Rotation paths and how fast each direction turns (deg/step):
Each turn is a multiple of 5 degrees from 10 to 175, or 0.
Each row of a path follows its step; steps can be skipped.
path 1
step 1: .27 .10 -.13 -.28 .41 -.03 -.02 .15 -.01 -.13 -.04 .10 .10 .22 .03 .17
 -.17 .16 .03 .04 .13 .01 .17 -.01 -.46 .21 -.26 -.30 .16 -.19 -.18 .03
 .14 .10 .30 -.03 -.02 -.22 .18 .14 -.15 -.25 .05 -.47 -.10 .36 -.23
 -.06 .33 .10 -.17 .25 -.26 .18 -.39 -.02 .28 .39 -.05 .06 -.10 -.39
 -.24 .11 -.06 .01 .01 .01 .09 .08 -.35 .00 .00 -.13 -.03
step 7: -.03 .13 .12 -.42 -.17 .01 -.24 .01 -.08 -.01 .19 -.14 .07 -.07 -.14 .34
 -.46 -.08 -.11 -.12 -.12 .15 .26 -.19 .08 .32 .12 -.15 -.09 .10 .02 .24
 .04 .04 -.18 -.19 .05 -.53 .23 .16 .19 -.01 -.03 -.21 -.20 .17 -.24 .05
 .14 -.05 -.30 .18 .07 -.19 -.53 .35 .01 .11 .11 .03 -.18 .08 .01 -.06
 -.08 .26 .31 .27 .31 .04 .03 -.18 .10 -.01 -.31
step 8: .03 .11 .42 -.52 -.10 -.03 .06 .20 -.18 .06 .06 -.30 -.02 .00 .22 .11
 .30 -.29 .65 .12 .12 .01 .06 .00 -.12 .15 -.10 -.30 -.22 -.12 .01 -.01
 .08 .30 -.10 -.09 .01 .02 .05 -.03 -.23 -.02 -.13 -.17 -.06 .04 -.16
 -.08 -.13 -.20 -.03 -.04 -.04 -.19 .19 -.08 .20 .07 -.03 -.33 -.21 .09
 .23 .17 -.41 .27 .33 -.31 -.22 -.03 .03 -.01 .24 -.25 -.23
step 9: .03 .01 -.11 -.22 -.09 .13 -.13 -.33 .14 -.03 .22 .14 .11 -.09 -.06 -.38
 -.03 -.26 .11 -.02 -.01 .12 .26 .11 -.31 .13 .20 .00 .29 -.03 -.01 .37
 -.03 -.16 -.01 -.07 .27 -.26 -.01 .34 -.30 .23 .22 -.58 -.11 .16 -.43
 .04 .28 -.03 .08 -.38 -.14 .08 .06 .09 -.39 .14 .04 .22 -.28 -.04 .05
 .13 -.28 -.02 .29 -.09 .03 -.14 -.03 -.10 .00 -.17 -.12
step 15: .22 -.19 -.33 -.15 -.10 -.09 -.06 -.05 .09 -.14 -.04 -.20 .01 .12 -.14
 -.22 .04 -.06 .25 .01 .21 .09 .01 -.17 -.03 .46 -.20 -.05 .26 .23 -.48
 .21 .01 .03 .24 .17 -.05 -.18 -.11 .29 .04 .28 -.09 -.06 -.33 -.13 -.22
 .41 .25 -.22 -.37 .10 -.56 .01 -.15 .11 -.07 -.06 .22 -.17 .10 -.02 .08
 -.06 .18 .07 .38 .02 -.13 -.12 .13 -.26 .00 -.21 .00
step 17: -.01 -.06 -.17 -.14 .10 -.04 -.36 .02 .39 .15 .33 .18 .10 -.15 .16 -.23
 -.15 .32 .23 .14 .04 -.16 .11 -.11 .16 .24 -.33 -.10 .13 .05 .14 -.02
 -.17 -.22 .00 .02 -.20 .11 -.24 .09 -.15 -.13 -.20 -.40 -.20 .10 -.20
 .16 .03 -.28 -.02 -.14 .01 .18 -.22 .48 .07 .01 .06 -.53 -.36 .25 -.14
 -.20 -.05 .36 .11 -.08 .01 -.18 -.02 .07 .07 -.19 -.25
step 21: .06 .16 -.08 .24 .14 -.18 -.11 .03 .06 -.05 .28 .07 .13 .16 -.17 -.05
 -.31 -.03 .31 .03 .02 .04 -.13 -.13 -.30 .21 .02 .16 .26 .09 .03 .16
 -.32 -.09 .22 -.32 -.12 -.38 -.09 .14 -.11 .02 -.03 .10 .24 -.14 -.45
 .05 .13 .22 .07 -.06 -.36 -.02 -.21 -.13 -.04 .20 .20 .04 .04 .01 -.07
 .16 -.43 -.02 .15 .17 -.20 -.36 .02 -.53 -.01 .09 -.51
step 22: -.10 .24 .06 -.04 -.06 -.11 -.03 .11 .00 .17 -.06 .15 -.12 .09 .20 .15
 .01 .21 .18 .30 -.01 -.11 -.08 .37 -.26 .22 .01 .00 .22 .01 -.05 .00
 -.09 .08 .12 .15 -.09 -.27 -.45 .00 -.03 -.35 .09 -.01 .12 -.02 .15 .26
 .20 -.16 -.26 -.05 -.12 -.08 -.23 .50 .11 .13 -.27 -.48 -.22 .02 .14
 .14 -.25 .49 -.20 -.18 .26 -.37 -.21 -.02 .31 -.06 -.07
Speeds:
.02 .01 -.02 .09 -.05 -.03 .04 .04 .05 .04 .02 .06 -.05 -.01 .02 .01
 -.03 -.07 -.07 -.01 -.06 .09 -.01 -.08 .02 -.03 .01 -.10 -.04 .04 -.03
 .02 -.05 .02 -.01 .06 .06 -.02 -.01 .00 -.01 -.04 -.03 -.06 -.05 -.08
 .06 .05 -.06 -.06 -.03 .02 -.04 -.08 .02 .05 -.01 -.03 .01 -.13 .05 .00
 -.01 -.03 .03 -.01 .05 -.02 .02 .02 -.02 -.02 .10 -.03 .06
145
.10 .01 .02 -.12 -.03 .02 .04 -.02 .01 -.06 .07 -.01 .05 .00 .01 -.06
 -.05 .01 .06 .00 -.06 -.02 .11 .02 .04 -.02 -.04 -.01 .05 -.08 .04 -.04
 -.05 -.01 -.01 -.03 .03 -.04 .07 -.06 -.04 .01 -.04 -.02 -.02 .04 .04
 -.05 .02 -.05 .04 .02 .01 -.04 .01 .03 -.06 -.01 -.02 -.02 -.06 -.05
 -.06 -.09 .03 -.10 .03 -.05 -.06 .04 .05 .05 .06 -.02 .00
40
.03 -.01 .03 .04 .03 -.04 -.04 -.05 .02 -.02 .01 .01 .02 -.02 -.06 .00
 .00 -.06 .02 .01 -.01 .00 -.02 -.04 .06 .11 -.06 -.03 .01 -.01 .11 -.01
 .03 .09 .00 -.06 -.06 .00 .04 .03 .03 -.07 -.02 -.01 -.03 -.06 .04 .00
 -.09 .06 -.06 -.10 -.09 .04 .06 -.06 -.08 .00 -.01 .02 -.05 .06 -.06
 -.01 .04 .01 -.04 .04 -.06 -.07 .07 .00 -.01 -.04 .00
175
-.08 -.05 -.01 .06 -.03 -.03 .00 -.03 .05 .02 .01 -.01 .03 -.07 -.01
 -.06 -.03 .07 -.03 .07 .02 .04 .04 .03 .01 .02 -.02 .03 .07 -.02 .04
 -.07 -.02 .07 .05 .05 .01 -.06 .03 .02 .00 -.03 -.04 .09 -.02 -.03 .00
 -.05 .05 .01 .01 -.04 -.06 .07 -.02 .06 .07 .13 .04 -.03 .11 .06 .00
 -.03 -.03 -.02 -.06 -.05 .05 .05 -.02 .04 .06 .01 -.02
65
-.08 -.08 -.11 -.05 .01 -.02 .04 .02 .06 .05 -.08 -.01 .05 -.04 .02 -.02
 .04 -.04 -.01 -.07 -.01 -.02 -.04 .02 -.10 -.02 .00 -.02 .04 -.02 -.04
 .00 .03 .00 -.02 .02 .00 -.03 .09 -.13 -.01 -.01 .06 -.03 -.03 .02 -.03
 -.01 .01 .12 -.01 .00 -.12 -.01 .04 .03 -.04 -.03 -.02 -.04 -.05 -.03
 .07 -.03 .09 -.01 -.04 .02 .02 .00 -.03 .04 -.01 .02 .00
80
-.09 -.03 -.06 -.09 .00 -.09 .02 .02 .01 .07 .01 .02 .00 -.05 -.04 .03
 .02 .00 -.10 .10 -.01 -.01 .02 -.06 -.03 .02 .00 .04 .04 .03 .00 -.04
 -.06 .04 .00 .06 -.08 .00 -.03 -.04 -.01 .03 -.06 -.07 -.04 .04 -.06
 .01 .05 -.06 -.02 .00 .03 -.02 .01 -.02 -.05 -.07 .05 .04 .02 -.01 -.14
 .07 -.02 -.05 .01 .02 -.03 .00 .04 -.07 -.05 .02 -.01
175
path 2
step 1: .16 -.10 -.04 -.02 -.41 -.09 .12 .07 .14 .22 .10 .06 -.23 .20 -.09 -.01
 .05 -.15 -.04 .09 .35 -.06 .07 -.20 .18 .26 -.43 -.20 .36 -.25 .09 .27
 -.36 .02 .02 .00 -.28 -.01 .21 .06 -.42 .03 .25 .26 .39 -.10 .06 .06
 -.17 .01 .21 -.07 .08 .15 .12 .08 -.16 .03 -.36 -.07 .10 -.02 .21 .09
 .04 .02 -.15 -.15 .22 .36 -.02 .27 -.02 .39 -.09
step 5: -.10 .27 -.08 -.16 -.20 -.21 .14 -.03 .10 .03 .27 -.19 .15 .07 -.23 .27
 -.27 -.42 -.15 -.05 -.23 -.15 .18 .13 .13 .07 .11 -.08 -.09 .27 .25
 -.03 -.24 -.14 -.02 .15 -.28 .00 .02 .00 -.02 .27 -.21 .02 -.25 .39
 -.09 -.39 -.15 .25 -.13 -.01 -.10 -.26 -.24 .12 -.03 .13 -.04 -.09 .18
 -.07 .31 -.04 -.16 -.33 .46 -.20 .27 .00 -.29 .01 .09 -.24 .02
step 8: .09 -.29 .14 .03 .02 -.17 .14 -.12 .05 -.04 .02 -.33 .05 .05 .03 -.31
 -.09 .30 -.06 -.15 .29 .22 -.13 .39 .30 -.03 .06 .52 .07 .33 .09 -.28
 -.38 -.12 .06 .13 -.10 .20 .07 .22 -.15 -.14 .30 .26 .04 -.25 -.10 .31
 .01 -.05 .15 .12 -.07 .23 -.02 -.16 .08 .21 .08 -.14 -.27 -.14 -.02 .03
 -.09 .13 .33 .02 -.20 .27 -.02 .04 .26 .25 -.14
step 9: .02 .01 -.14 -.31 .26 .15 -.41 -.35 .05 -.10 .31 -.13 .07 -.34 .11 -.27
 .01 -.06 -.34 .27 .20 -.07 -.07 .25 -.43 -.05 .23 -.13 -.21 .06 .22
 -.11 -.18 -.23 -.26 -.12 .20 -.20 .24 -.17 -.07 -.05 .14 -.04 .23 -.27
 .02 -.31 .05 .05 .04 -.25 .14 -.02 .21 .18 .02 .06 -.22 -.18 -.15 -.15
 -.01 -.14 -.16 .02 .01 .36 .02 -.05 -.09 -.18 -.09 -.01 .39
step 10: .03 -.12 -.11 .12 -.34 .35 -.09 .03 -.16 .00 .18 .01 -.09 .38 -.22 -.23
 .06 -.21 -.11 -.10 -.20 -.07 -.17 .12 .16 .27 -.38 .04 -.20 -.28 -.31
 .26 .17 -.35 -.18 .01 -.24 -.05 -.06 .07 -.04 .07 -.26 -.30 .17 -.19
 -.10 -.47 -.14 .24 .07 .20 .08 .20 .00 .21 -.06 .20 .14 -.04 -.34 .00
 -.28 .30 -.12 -.13 -.05 .14 -.28 .03 .00 .26 -.09 .02 .02
step 14: .18 -.10 .13 -.04 -.15 .22 -.20 -.02 -.11 .01 .15 .11 .20 .02 .00 .43
 .16 -.40 .24 -.22 -.06 -.01 .05 -.35 .06 .00 -.07 .10 .10 .16 -.09 .02
 -.19 -.22 .02 -.17 -.04 .26 -.08 -.23 -.03 -.13 .08 .07 .12 .24 -.07
 -.13 .36 -.29 .00 -.20 -.19 -.13 .09 .30 -.29 .23 .21 -.12 .19 .18 .31
 -.22 -.21 .14 .27 .41 -.10 -.37 .09 .00 .41 .13 .03
step 19: .20 -.11 .00 .12 -.06 -.12 .23 .32 .10 .11 .11 .03 .00 .11 -.07 .20 .23
 .17 .21 .11 .20 .02 -.16 -.29 .00 .14 -.18 .09 -.36 -.28 .25 -.33 .17
 .09 .06 .44 .08 -.14 .17 -.15 .20 .34 -.12 -.05 .03 -.35 -.02 -.11 .14
 .11 -.35 .20 .06 -.11 .30 -.11 -.08 .48 .17 .12 .12 -.41 -.28 -.02 -.11
 -.14 .10 .17 -.24 -.08 -.17 -.14 .19 .09 -.04
step 22: -.32 .15 .17 .26 -.25 -.05 .05 .25 .07 .15 -.03 -.11 .30 -.02 .26 -.21
 .06 -.05 .04 .26 .27 -.19 .09 .40 .01 .15 -.20 -.18 -.06 -.02 -.15 .21
 .31 -.23 .09 -.42 .07 -.03 .24 -.05 .06 -.03 .25 .03 -.08 -.15 .12 -.04
 -.37 .16 .08 -.22 -.43 .02 .06 .11 .09 -.18 -.04 -.13 .47 -.16 -.22 .14
 -.05 .40 .02 -.06 -.02 .07 .35 .16 .05 -.17 -.09
Speeds:
.06 .00 -.02 -.01 .12 -.01 -.04 -.04 -.01 -.07 .04 .02 .01 .01 .11 .03
 -.09 .09 .03 .02 -.01 .02 -.04 .01 .04 .00 .05 -.06 .04 .04 .00 -.04
 -.04 .01 .00 -.09 .00 .05 .00 -.01 .03 .00 -.05 -.01 .06 .05 -.02 .03
 -.05 -.02 .04 .03 .06 -.11 .08 .02 -.11 -.03 .08 -.05 .01 .03 .01 .03
 -.07 .01 .03 .05 .05 .06 .00 .01 -.02 .00 .01
125
.00 -.04 -.01 .04 .01 -.03 -.02 .03 -.04 -.04 -.05 -.01 .03 -.02 .03
 -.02 -.03 -.03 -.02 -.03 .04 .00 .01 .05 .05 -.05 -.06 .01 -.03 .09
 -.06 .11 -.02 -.02 -.03 -.03 .05 -.04 .06 -.05 -.02 .01 .08 -.04 .05
 -.01 -.02 -.02 -.01 -.05 .01 .05 .04 -.04 -.02 .14 .07 -.08 -.03 .03
 -.05 -.07 -.06 -.04 -.03 .02 .05 .04 .03 -.04 -.01 -.04 -.06 .09 -.08
55
-.08 .04 .08 .01 .05 -.02 .00 -.04 .02 -.05 .01 -.03 -.05 -.04 -.02 -.04
 -.04 -.04 -.07 .04 .07 -.04 .03 -.07 .03 -.03 -.03 .00 .00 -.06 .08 .04
 -.09 .01 .09 -.06 -.07 -.07 -.01 .01 .00 .01 -.06 .01 -.04 -.04 -.02
 .04 .01 .00 .03 .05 .01 -.06 -.06 .00 .01 .05 -.05 .01 -.10 -.03 .04
 -.04 -.01 -.04 .02 .05 .08 .05 -.04 .02 .01 .03 .11
95
-.01 .08 -.13 -.04 -.03 -.03 -.05 .01 .00 .06 .03 -.01 -.01 -.11 -.02
 .03 -.04 .02 -.01 -.01 .00 -.06 .03 -.03 -.06 .05 .01 -.03 -.08 .02 .02
 -.03 -.06 .01 .05 -.03 -.04 .00 .01 .02 .07 .06 .03 .02 -.02 -.03 -.04
 .07 -.05 .00 .01 -.02 .06 .01 -.03 .04 -.03 -.08 -.11 -.01 .08 -.05 .02
 -.01 -.09 -.01 -.01 -.05 -.07 -.03 .08 -.03 -.06 -.02 .01
170
.04 -.03 -.04 -.08 .07 -.01 .03 .04 -.06 .02 -.02 -.01 -.04 .02 -.08 .01
 .02 .07 -.01 .01 .01 .00 -.05 .01 .00 -.02 -.07 .03 .00 .10 -.02 -.02
 .02 -.02 .05 -.02 -.04 -.05 .00 -.09 .11 -.05 .02 .04 .01 -.03 .04 .04
 .05 .03 -.05 .07 .04 -.05 .02 -.12 .01 -.04 .03 .06 -.04 .03 -.04 -.10
 .03 .00 .01 -.11 .01 .04 .04 .00 .07 .00 .01
90
path 3
step 0: -.07 -.02 -.14 .12 -.13 .02 -.07 -.16 .48 -.19 .04 -.06 -.08 -.10 -.04
 -.10 .28 .06 -.03 .08 .31 -.21 -.06 .04 .03 -.14 .36 -.20 .00 .19 -.17
 -.04 .11 .10 -.03 .26 -.19 -.07 -.06 .16 .06 .25 -.05 .46 .02 .20 .15
 -.09 -.12 -.24 -.10 -.15 .12 -.19 .09 .14 -.51 -.11 -.16 -.03 .00 -.19
 -.08 .05 .20 .06 .07 .37 -.05 -.49 .35 -.34 -.02 .14 .12
step 1: .07 .08 -.08 -.14 .02 -.16 -.02 .26 -.14 .18 -.03 -.02 -.08 -.08 -.48
 .07 -.36 .01 .02 .07 -.17 .12 -.26 .04 -.36 .09 -.28 .20 -.15 -.28 -.09
 .17 -.22 -.12 -.08 -.30 .28 -.41 -.15 .17 -.16 -.05 .00 .11 .15 .18
 -.12 .12 -.18 -.03 .12 .01 -.06 -.34 -.13 .09 .16 -.15 -.09 .21 -.16
 -.20 -.26 .17 .11 -.28 .15 .47 -.08 -.13 -.19 -.05 -.05 -.31 -.15
step 3: .10 -.24 -.06 .08 -.19 -.07 .14 .05 -.19 -.17 -.37 .24 .24 -.26 -.15 .06
 -.18 .11 .28 -.04 .21 .03 .00 -.14 -.06 .31 -.13 -.11 .10 .02 -.05 .46
 -.31 -.16 -.28 -.12 -.05 .20 -.12 .01 -.28 -.09 .02 .03 -.02 .07 -.02
 -.09 -.20 .23 .10 .13 -.09 .14 .19 -.10 .27 -.13 .19 -.12 .11 -.12 -.29
 .33 .43 -.35 -.19 -.03 -.15 .06 -.13 .02 -.40 .07 .20
step 5: -.23 -.02 .18 -.04 .15 -.02 -.07 .00 -.30 -.10 -.01 -.02 -.22 .04 .09
 .12 .06 .23 .27 .27 -.03 .47 .01 -.31 .10 .24 .11 .07 -.07 -.15 .13 .06
 -.11 .01 -.06 .38 -.19 -.17 .08 .07 -.32 .12 -.08 -.34 -.07 .24 -.03
 .11 -.50 -.21 .02 .11 .02 .12 .10 .00 .24 .19 .29 .14 -.02 -.33 .10
 -.08 -.03 -.23 -.15 -.15 -.09 -.03 .20 .10 -.17 .47 .23
step 7: .07 .23 -.03 .17 -.25 -.01 -.30 .01 .01 -.20 .05 .00 -.19 .09 -.07 .22
 .00 -.12 .01 .21 -.22 -.02 -.13 -.11 .26 -.15 .20 .22 -.14 -.31 .19 .16
 -.14 .06 .08 .06 .13 -.31 -.25 -.32 -.07 -.30 -.28 -.34 -.07 -.12 -.18
 -.21 -.17 -.18 -.06 .03 -.03 .07 .10 -.17 -.01 .27 .14 -.19 .71 -.29
 -.09 .02 -.11 .08 .13 .19 -.10 -.12 .09 .18 .17 -.01 .13
step 11: .05 .15 .06 .26 -.12 -.06 .11 .24 -.12 -.12 -.48 -.10 -.04 -.43 .10 -.05
 -.54 .38 .09 .02 -.24 -.02 -.38 .04 .05 .18 -.05 -.11 -.15 .10 -.14 .36
 -.18 -.12 .06 .11 -.36 -.26 .31 -.02 -.25 -.10 .04 .17 .13 .04 -.02 .13
 .17 -.09 .00 .22 .07 -.03 -.18 -.01 -.36 -.02 .03 .04 .03 .17 .19 -.02
 .09 -.18 .22 .03 -.19 -.10 -.21 -.22 -.07 -.09 .12
step 17: .20 .42 .14 .03 .03 -.10 -.15 -.01 .12 .17 .21 -.29 -.35 -.05 -.27 -.11
 -.31 .14 -.20 .19 -.27 .00 -.41 -.32 .37 .06 .25 .04 .36 .14 -.08 -.13
 .04 .19 .08 .26 .08 .11 -.01 -.05 .05 .17 .17 -.31 .25 -.10 -.19 -.28
 -.05 .18 .16 -.05 -.12 .08 .05 -.16 -.05 .03 -.19 .17 -.03 -.24 -.17
 -.09 -.15 -.08 .23 -.07 .01 .03 -.06 .22 .17 -.33 .00
step 18: .16 -.12 -.15 -.15 -.06 .15 .05 .08 -.18 -.06 -.21 -.22 .23 -.25 .10
 -.17 .24 .20 .04 -.05 -.09 -.12 -.39 .01 -.27 -.40 .09 -.19 -.26 -.04
 .31 -.02 .12 .14 .15 -.20 .02 -.06 -.22 .20 .18 .04 -.17 -.31 -.14 .27
 .00 -.01 -.40 -.16 .03 -.33 -.06 .16 .11 .19 .01 .08 -.15 .06 .02 -.08
 .35 -.01 .18 .58 .12 -.25 -.08 .14 .05 -.11 .03 -.04 .02
Speeds:
-.16 -.01 -.02 -.04 -.05 .01 .01 -.02 .03 .04 -.02 -.01 .04 -.01 -.01
 .01 .07 .00 .09 .06 .03 -.06 .02 -.01 .05 .01 .00 .02 .08 -.01 .07 -.04
 .05 .02 .06 -.09 .00 -.09 -.02 -.02 .07 .00 -.03 -.08 .04 -.02 -.01 .06
 -.03 -.06 .08 .03 -.05 -.02 -.03 .01 .02 .10 .01 -.01 .04 .04 .04 -.02
 .07 .00 .05 .01 -.01 .05 .04 .00 .03 .04 -.05
135
.07 .02 -.03 -.02 .07 -.01 -.04 -.04 -.06 .01 -.03 -.06 .05 -.04 -.01
 -.05 .05 .03 .12 -.01 .03 -.03 .05 -.01 .04 -.05 .03 .00 .01 -.08 -.03
 .01 .03 -.05 .01 .01 .01 -.01 .11 .04 .05 .04 -.01 .06 .08 .01 -.10
 -.02 .05 .05 .03 .00 .03 -.05 -.05 -.03 -.06 .06 -.05 -.01 -.04 .05
 -.02 .07 -.07 .06 .02 .00 -.05 .01 .00 .07 .00 -.04 .07
20
-.02 .03 .04 .04 -.04 -.05 .03 .03 -.01 .00 .05 .03 -.03 -.03 .01 -.01
 -.03 -.04 .11 -.08 -.07 -.05 .12 .00 -.05 .02 -.01 .02 -.05 .05 -.04
 -.07 .02 .01 .03 -.05 .04 -.04 .04 .03 -.03 .03 -.03 .03 -.02 .03 .06
 .00 .03 .03 .06 .04 -.02 .07 -.01 -.07 -.03 -.06 .04 .01 -.07 -.01 -.01
 .11 .08 -.06 .07 .04 -.06 -.03 -.03 -.06 -.01 .08 .03
35
.00 -.02 -.05 .01 -.01 .00 -.06 .01 -.01 -.02 .02 -.07 -.08 .06 .06 -.03
 .04 .00 .02 -.06 -.02 -.08 -.03 .05 -.01 .01 -.01 -.05 -.04 -.05 .09
 .01 -.06 .03 .02 .04 .02 .07 .05 -.11 .07 .05 .02 -.11 -.02 .09 .00 .05
 .00 .02 -.01 .01 -.02 -.05 .10 -.07 -.01 .04 -.04 .04 -.01 .00 -.02 .06
 .00 -.10 -.03 -.04 .00 -.02 -.02 -.04 .09 -.04 .01
35
-.05 -.03 .00 -.07 -.06 -.03 -.03 -.02 -.06 -.07 .01 .00 -.04 .01 .04
 .00 -.04 .03 -.10 -.05 -.02 .08 -.02 -.05 .05 -.01 .03 -.09 -.03 -.03
 .04 .01 .09 .04 .00 -.02 -.03 .01 -.03 .08 .05 .06 .04 .01 -.02 -.03
 .03 -.01 -.04 .10 .01 .10 -.03 -.05 -.03 -.01 -.04 .01 .01 -.07 -.02
 .10 -.10 -.03 .00 -.04 .00 .03 -.03 .08 -.04 .01 .00 .05 .05
60
